In the data rows, the value 128 means zero.
Here is a table of points, one per row:
[142  94  84 145 109 101 132 153 183 117  53 149 118 111 156 135  82 152
  77 130 129 124 135 182 138 188 111  50 154 125 202  97]
[ 75  78 108 114 195 168 105 105 121 123 164 127  96 124 116 139 112  82
  91 138 102 153 181 150 118 103 219 121  99 115  80 130]
[187 193 187 112 107 131 145 123 130 124 152 122 143 175  76 107 139 165
 177 166 130 142  67 112 134 110 149  98 123 173 168 112]
[ 88  94  92  98 185 147  80 101  76 141 148  93  94 133 114  81  56  71
 120 128 116 122 112 137 179 125 114 132 113 133  62 165]
[143  74  95  68 186 169  46 133 111 122 130 100 118 126 112  97 125  91
 144 135  89 129  82 114 199 129  86 172  75 148 108 192]
[119 192 115  81 155 143  97 121 101 120 162 125 137 154 114  62  81  95
  84 120 115 136  85 116 116 169 126  89 121 117  25 141]
[124  87 183 154 165 159 108 144 109 137 123  84  94  97  72 231 160 167
 151 221 120  90  98  74 128  96 160  93 113 150 177 176]
[184 206 136  93  71 111 144 155 151 130 165 125 166 181 135  89 132 182
 164 130 139 140  92 146 120 167 114 133 154 170 122  94]
[ 94 114 167 125 147 146  88 101  86 122 162  78 120 104 153 105 160 113
 144 138 134 161 120 119 125  75 115 169 107  90  47 155]
[125 129 155 196 111  91 198 103 142 152 137 116 147 144 242 107 148 114
 132  61 162 129 133 117  87 128  59 205 209  94  81 112]
[164 160  77  97  64 125 136 166 127 152 123 165 139 129 101  85  84 157
 136 116 132 155 156 136 161 161 128  82 136 159 149  95]
[112  72 124 164 146 124 130 165 138 121  67 145  56  75 131 227 116 124
 118 168 144 112 150  95 127 109 138 109 117 132 213 134]
[114  91 109 129 164 137  95 122 156  86  86 101  79  55 117 170 175 149
 110 168 117 102 102 153 130 120  70 126  90 105 178 143]
[138 189 129 123  96  99 152 140 168 111 109 146 125 130 116  90 108 149
  97 127  92 177 125 160  80 173 110  85 125 160 167  86]
[ 81 108 138 179 135 116 192 171 176 135 137 131 121 165  84 240 183 122
 130 169 151 135 128  95 129  66 157  95  97 117 159 134]
[173 184 127 119  42 125 162 151 137 145 129 189 130 156  92 121 142 175
 123 136 108 116 144 134 157 149 201  54 153 167 173  97]
[133  92  82 165 108  98 128 172 171  95  53 162 156 138 169 122 103 139
  82  95 120 154 145 148 127 158 117  89 127 114 195 126]
[147 104 155 166  98 129 194  91  68 179 125 134 117 114 188 137 165  85
 196  74 153 141 147  87 163 116 130 183 175 102 101 147]
[137 105 113 132 112 128 123 117 162 119  48 157 187 127 119 147 169 120
 112  63 120  91 186 124 137 124 110 179 115 111 194 134]
[142 197 179 126  81  83 161 105  90 139 145 122 139 134 138 114 133 139
 196 134 183 119  70  92 110 153  80 136 148 157 113  89]
[ 97 116 156 123 170 132  86 113  89 100 184  84 126  92 122  86 100  64
 148 144 116  96 121 167 132 123 109 202  80 120  94 169]
[113 113 112 132 130 177 102 132 167 122  74 145 193 154 153 120 227 132
 117  69 124 107 175 151 140  57 121 171 124  77 173 144]
[138 193 195 138 106 111 152 100  97 120 147  94 160 101 118 141 143 147
 179 156 160 122  80  82 115 118  76 138 154 136 138 128]
[130 155 173 182 143 132 158  82 104 157 205  87 140 121 146 139 133 159
 140 108 142 115 146 137  77 143 169 127 174 114  22  85]
[154 109 107 128 103 143 176 111 134 124 123 150 162  79 105 132 136 126
  92 103 119 121 217 160 138 148 174 145 137 102 211 161]
[145 163 124 127  58  96 126 139 167  96 108 170 170 177  98 133  99 198
  81  68 124 124 144 150 128 178 135 122 141 157 148  68]
[155 129 100 102  83  90 168 167 157 138 117 173 142 136 127  82  59 141
 106 102 128 116 150 133 137 209 128  59 143 136 171 111]
[142 183 122 102  62  87 148 114 106 161 124 189 136 177 115 134 100 159
 115  85 128 120 154 138 126 155 145 109 144 192 146  99]
[121 131 125 155  99 103 136 113 139 137 127 136 151 128 185 116  80 151
  95  99 149 154 166 156  83 134 173  90 159  90  82  91]
[161 119 168 111 122 131 108 145  92 137 166  82 138 124 130  97 190 118
 195 171 172 102 116  81 161  92  98 250 107 148 168 172]
[164 191 149 103 116 147 108 155 104 123 154  80 128 152 127 107 160 179
 199 142 175 149  55 100 106 119 103 159 105 146 128 135]
Along one direction, these points spread out more than along any other. How far along it is each point below, from 0 to 99? The average is 50, and the first point in the table lies past the average.
[ 88 100 104 111 137 144 119 107  90 167 154 136  60 143 163 111  97  62
 124 153 108 165 141 135 130 114 160 114 132 120  31 110] 38
[161 139  99 109 105 112 142 146 155 114 104 202 122 130  83 117  67 163
  87 131 110 124 146 136 139 193 117  73 115 132 149 128] 70
[ 86 130 101 101 208 182  93 149 119 114 186  99  79 136  95 126 146 113
 138 166  57 117  69 137 167  90 120 144  78 151 114 148] 28
[ 74 101 109 152 214 129 103 111 159  71 127 128 141 107 108 138  50 102
  15 120  71 168 152 174  88 154 144 104 103  74  72 129] 48
[ 91  97  72 105 209 183  79 120 113 119 153 118  86 127 104 110 113  86
 146 166  90 133 129 157 166  80 162 142  90 157  68 171] 28
[124  50  92 172 152 131 126 116 148 135  85 141 119  92 149 138 124  61
  82  91 140  88 164 163 150 162  56 146 151  89 118 128] 47
[ 87  48 130 118 164 142 112 104 133 128 127 129 166 158 199 136 126  70
 107  87 140 133 176 146 105  76 189 176 133  94 108 155] 38
[120  77 103 165 142  65 136 181 190 136  56 140  98  76 153 166 129 138
 106 182 152 111 140 115 122 169  98  98 148 120 192  72] 61
[187 198 121  73  65 139  99 123  85 150 135 115 142 173  98 129 203 195
 205 151 152 144  54  87 122  75 165 104 152 170  90 136] 45
[134 215 159 128  89  70 179 141 131 139 122 112 122 152 101 128 114 120
 174 147 180 108  48  77 108 127  45  92 162 130 138 109] 53
[103 140 139 168 132 137 170  87 105 160 176 128 122 123 209 136  93 132
 145  73 143 142 148 130  95 114 180 120 163  86  61 127] 45
[136 119 155 101 151 172  92  97  77  96 185 104  97 116 129  83 182 115
 144 129 112 116 122 110 138  86 112 205  93 150 118 177] 25
[ 98  51 159 142 194 145  97 142 169 114  75 120 151  86  73 218 187 111
 106 174  83 128 162 119  94  94 156 140  95 104 179 120] 40
